(in the rows, 128 means zero)
Rotation paths and how fast each direction turns (deg/step)
Each turn is a multiple of 5 degrees from 10 to 175, or 0.
Each row of a path follows its step; steps can be skipped.
path 1
step 1: [152 138 137 142 177 77 125 107 115 92 126 79 95 84 78 107 127 116 128 138 128 174 131 102 99 93 115 78 110 136 132 166 123 178 94 61 79 107 122 104 89 160 124 148 156 80 77 149 128 166 102 112 120 80 108 147]
step 2: [106 164 97 119 148 100 88 98 83 70 186 117 166 44 164 141 101 107 141 105 139 107 105 109 104 118 168 154 85 102 89 145 140 138 180 132 126 88 82 110 71 114 151 110 143 131 119 126 119 138 88 93 138 112 110 127]
step 3: [120 149 135 73 86 181 96 123 118 112 100 213 168 126 180 202 78 154 127 114 92 120 99 125 156 138 181 152 122 172 51 119 113 126 170 133 138 113 115 122 149 136 119 98 140 152 112 119 132 128 119 167 129 113 123 119]
step 4: [179 70 115 88 96 180 188 102 131 139 101 179 130 177 122 135 104 171 159 106 110 142 124 121 170 134 161 67 139 105 116 119 119 159 114 186 135 122 186 127 152 135 121 149 92 108 108 92 139 115 151 126 108 119 174 172]
step 6: [103 153 149 150 153 126 136 172 143 172 158 104 79 124 117 112 105 128 106 122 170 153 117 166 100 110 99 142 146 102 178 113 117 120 141 107 165 72 73 109 122 105 96 127 163 181 206 105 115 150 106 177 159 176 150 84]
step 7: [93 139 108 122 119 115 114 159 192 160 157 90 97 135 181 123 137 128 138 111 106 57 88 187 140 126 109 132 152 119 147 150 127 73 116 150 189 135 105 106 185 161 118 109 111 126 155 189 100 81 133 132 166 117 100 107]
step 8: [110 100 94 120 126 99 142 150 154 104 110 106 155 149 166 130 186 104 91 182 80 103 134 91 154 159 84 108 147 164 115 140 133 99 97 129 126 236 143 157 169 153 150 159 122 156 128 178 106 149 160 129 115 108 137 157]
step 9: [115 104 145 197 129 109 133 103 104 122 76 88 168 135 86 104 117 120 131 201 127 137 194 75 110 108 134 128 104 117 141 107 150 99 85 102 57 166 149 120 123 67 138 110 138 149 107 165 132 128 107 103 122 138 152 177]
step 10: [150 177 180 170 139 120 76 107 111 109 73 83 121 87 70 107 125 110 162 142 166 103 139 144 105 140 159 158 76 158 135 94 116 116 166 80 117 85 150 149 69 126 97 90 135 78 128 133 143 121 127 112 123 98 81 133]
Speeds:
[132 133 116 124 146 127 113 119 131 130 143 135 116 126 146 136 133 131 110 141 132 116 114 121 139 113 132 126 132 126 131 132 128 134 114 125 132 121 120 129 122 124 135 133 127 128 126 138 115 130 121 134 135 128 119 128]	70
[131 138 136 115 133 128 129 129 133 116 148 141 136 151 132 129 138 140 131 123 126 147 115 129 133 122 134 125 121 131 128 116 123 127 136 132 127 119 132 117 122 122 127 120 120 124 133 119 141 131 116 125 121 123 133 134]	40
[145 121 120 133 126 125 118 126 142 129 130 120 127 130 138 129 119 121 122 115 121 124 130 122 122 118 132 128 123 139 129 143 139 112 120 129 133 123 142 122 118 137 126 136 124 127 139 115 147 144 140 121 127 129 125 131]	115
[115 123 124 125 129 130 131 130 136 121 133 116 129 137 125 137 131 133 135 134 128 108 121 134 134 136 119 116 130 112 130 122 125 141 130 125 134 128 130 129 111 151 128 140 136 111 124 123 135 130 133 115 120 124 123 136]	115
[139 138 119 132 116 108 124 134 127 127 127 132 121 126 129 126 108 114 139 127 120 127 124 132 132 131 122 135 143 126 134 109 120 137 122 119 120 138 129 122 114 118 122 133 113 125 129 120 124 134 114 124 133 130 125 127]	85
[133 134 112 125 129 124 100 135 135 132 136 130 138 134 119 134 116 131 130 113 128 123 124 125 133 146 128 130 124 129 136 128 121 123 135 131 129 126 104 136 146 130 126 131 135 132 129 129 133 121 132 127 134 117 132 133]	85
[128 130 122 117 129 123 136 146 118 124 135 121 137 128 124 141 131 114 129 117 116 117 128 135 125 129 133 127 123 130 134 140 133 126 137 126 140 117 123 120 123 123 122 117 129 113 127 146 121 141 122 139 126 140 131 112]	80
[145 126 137 130 134 120 126 135 127 135 134 108 131 128 126 116 126 141 124 133 124 125 133 124 132 127 131 130 113 121 124 134 131 145 126 109 141 139 117 126 131 118 134 127 122 133 112 117 134 129 127 130 113 139 137 133]	90
path 2
step 1: [209 135 110 122 149 157 147 119 156 107 132 119 79 174 133 191 142 121 162 139 103 112 132 155 146 119 177 148 107 109 111 97 124 128 175 144 175 132 84 85 164 156 136 158 100 140 174 146 110 102 157 184 165 92 109 106]
step 2: [108 131 139 145 105 125 94 137 186 134 133 157 97 114 180 137 111 101 191 109 105 116 107 140 121 142 116 102 156 134 107 160 132 153 179 133 152 112 123 96 153 149 101 170 148 149 145 124 158 75 99 85 80 81 67 53]
step 3: [121 147 110 115 116 161 85 103 166 107 66 126 107 141 159 171 120 98 205 156 138 113 135 120 148 133 150 147 102 85 92 149 104 123 156 137 138 133 162 116 151 137 166 158 133 140 129 163 130 99 95 166 182 78 114 209]
step 4: [167 122 100 136 62 129 162 119 166 147 121 125 115 145 141 158 115 85 184 130 72 135 128 113 132 147 186 60 147 100 122 114 154 145 205 135 169 139 140 166 142 173 104 129 168 159 145 123 121 147 111 119 153 140 100 83]
step 5: [141 129 100 171 125 145 143 133 162 137 106 122 99 121 155 149 102 121 150 154 119 117 36 167 162 94 137 129 59 81 123 153 127 155 161 152 155 171 124 96 158 136 149 129 113 133 185 132 169 114 142 140 107 51 94 147]
step 7: [146 162 102 141 98 139 149 164 153 140 92 96 108 114 180 174 92 126 213 168 119 109 129 135 165 135 116 134 169 93 130 144 135 109 226 150 119 109 156 109 160 133 156 130 154 133 168 153 137 135 167 114 94 114 152 166]
step 8: [179 141 108 137 169 206 155 115 177 111 90 156 135 113 156 144 115 116 141 154 111 88 113 108 112 149 138 71 127 79 108 129 154 146 183 142 153 188 99 143 138 97 122 159 127 141 123 124 99 133 114 153 163 85 70 88]
step 9: [134 141 131 132 105 125 92 111 166 128 137 105 109 109 172 73 109 94 198 154 131 122 100 118 116 115 94 91 90 95 120 148 122 183 181 136 108 135 153 89 163 185 156 88 139 182 180 168 134 139 156 98 138 96 121 102]
step 10: [140 91 141 100 126 196 121 142 108 130 59 158 92 147 132 185 125 107 146 142 85 58 114 123 154 103 134 103 146 66 92 156 78 159 178 118 157 130 105 137 148 149 183 133 136 114 157 145 127 113 151 153 158 136 138 117]
Speeds:
[128 132 136 123 115 132 123 121 123 134 127 151 137 132 123 137 139 130 116 119 120 125 137 123 119 113 130 105 134 116 129 130 141 140 131 133 127 121 125 120 136 123 122 136 132 112 118 122 125 132 126 127 122 131 120 127]	170
[125 136 119 138 125 119 134 120 124 113 130 129 130 120 128 118 122 119 122 136 121 122 124 150 123 123 125 130 140 128 131 142 125 117 136 136 112 127 127 110 133 145 132 127 127 116 123 128 147 136 122 133 135 130 129 136]	160
[139 136 126 133 121 147 130 118 127 140 131 136 125 123 131 120 130 115 131 119 134 122 136 132 125 127 121 126 137 145 135 127 117 116 126 131 149 127 122 137 126 129 118 107 134 131 120 133 133 132 118 133 132 134 120 114]	160
[130 130 145 146 123 141 144 125 121 118 125 133 113 137 128 127 114 127 117 132 127 118 119 140 140 124 133 129 135 127 135 118 140 121 124 122 124 131 128 136 128 120 128 145 129 134 130 135 127 124 125 114 115 127 122 119]	120
[143 126 134 136 131 114 133 137 116 128 133 125 130 132 124 140 124 133 132 147 128 134 140 122 117 122 149 124 140 127 138 136 121 122 138 127 145 123 120 142 131 121 143 132 135 126 127 134 133 135 126 132 128 127 142 129]	110
[134 135 140 131 115 121 126 119 121 146 135 132 131 130 132 119 115 126 142 133 133 140 123 129 137 131 116 129 122 143 128 145 128 132 128 139 127 124 132 129 146 118 124 130 127 122 143 127 127 131 140 121 116 131 128 144]	160
path 3
step 3: [140 116 168 120 147 132 119 134 108 97 128 170 126 106 156 91 148 130 113 166 160 110 123 101 127 91 71 144 146 118 167 167 125 69 164 175 97 108 155 122 163 166 140 114 134 186 123 122 130 128 85 74 74 121 85 118]
step 4: [149 101 156 122 132 113 156 153 159 91 125 145 119 134 98 159 131 150 125 146 114 156 140 101 201 138 101 123 135 101 168 157 117 79 140 177 157 109 86 135 115 138 53 178 143 149 119 154 120 187 173 132 114 102 160 122]
step 5: [172 103 128 147 146 165 174 134 123 108 102 129 146 170 137 65 142 113 60 102 152 129 138 133 168 166 72 117 177 156 128 118 123 99 143 85 146 122 111 113 101 151 118 145 92 109 111 199 123 103 115 90 139 122 138 170]
step 6: [181 143 159 101 124 150 178 124 101 100 107 161 137 178 128 131 137 101 123 202 179 123 100 140 103 153 89 179 99 137 163 151 116 115 136 167 120 113 146 95 140 117 131 131 137 138 56 102 145 137 96 98 170 119 143 110]
step 7: [171 129 171 141 109 104 145 133 132 141 151 166 116 116 139 95 165 111 128 182 151 149 188 122 189 153 169 122 142 129 161 160 133 158 188 152 131 100 113 144 86 120 52 123 153 124 135 123 178 120 120 149 129 100 134 157]
step 8: [161 77 129 133 105 129 191 118 138 107 117 167 117 176 106 95 149 103 68 108 105 105 94 146 142 159 141 134 134 156 152 148 159 140 94 104 100 104 87 203 140 121 144 159 122 88 152 123 148 125 111 102 104 75 149 142]
step 9: [143 133 172 83 163 152 144 102 131 102 147 156 151 113 121 93 126 85 156 150 119 162 146 132 132 161 118 103 152 171 164 163 131 109 92 152 99 110 189 135 96 124 186 117 87 109 90 128 167 167 88 106 137 100 122 78]
step 10: [119 137 133 127 176 156 105 147 111 112 163 171 163 183 105 163 154 109 153 154 121 158 175 99 164 114 130 120 78 124 160 126 149 115 142 133 91 67 129 166 69 117 79 153 105 144 132 78 147 106 141 109 105 106 145 164]
step 11: [184 138 146 125 129 161 127 115 146 118 154 130 131 183 64 83 171 141 110 124 124 153 98 133 134 138 146 61 130 87 103 134 155 105 91 91 99 83 114 155 144 123 125 143 123 139 130 186 127 106 93 186 133 98 165 130]
Speeds:
[116 139 144 122 139 126 131 131 117 116 114 118 119 125 131 125 113 113 115 130 128 117 129 133 122 126 133 129 121 119 136 138 134 129 120 127 121 123 132 118 129 135 140 112 122 136 130 134 141 129 128 117 140 136 135 126]	115
[127 119 126 135 133 148 124 137 123 114 126 125 118 128 127 125 129 127 119 123 133 130 122 137 126 140 149 118 122 137 120 126 131 137 127 137 150 119 123 141 130 134 126 135 126 136 143 138 114 133 126 132 138 123 121 134]	115
[122 116 121 140 137 126 133 147 117 125 130 138 128 125 138 133 131 126 113 141 127 129 128 123 123 118 122 136 114 130 136 119 136 135 123 109 123 130 128 127 135 128 128 139 128 130 133 112 116 123 122 113 115 129 127 139]	160
[130 135 119 114 138 117 115 140 121 118 130 126 127 131 123 125 137 128 123 130 146 115 125 125 126 129 118 122 121 116 123 126 135 124 126 135 119 145 130 126 119 123 126 139 125 131 122 152 121 136 139 134 116 123 119 133]	45
[120 117 120 143 128 131 133 124 130 116 136 131 138 132 128 147 120 122 129 128 130 126 120 112 132 123 133 115 127 132 129 118 113 132 126 128 130 127 129 122 106 140 136 128 122 119 114 144 133 128 131 114 130 126 133 117]	80
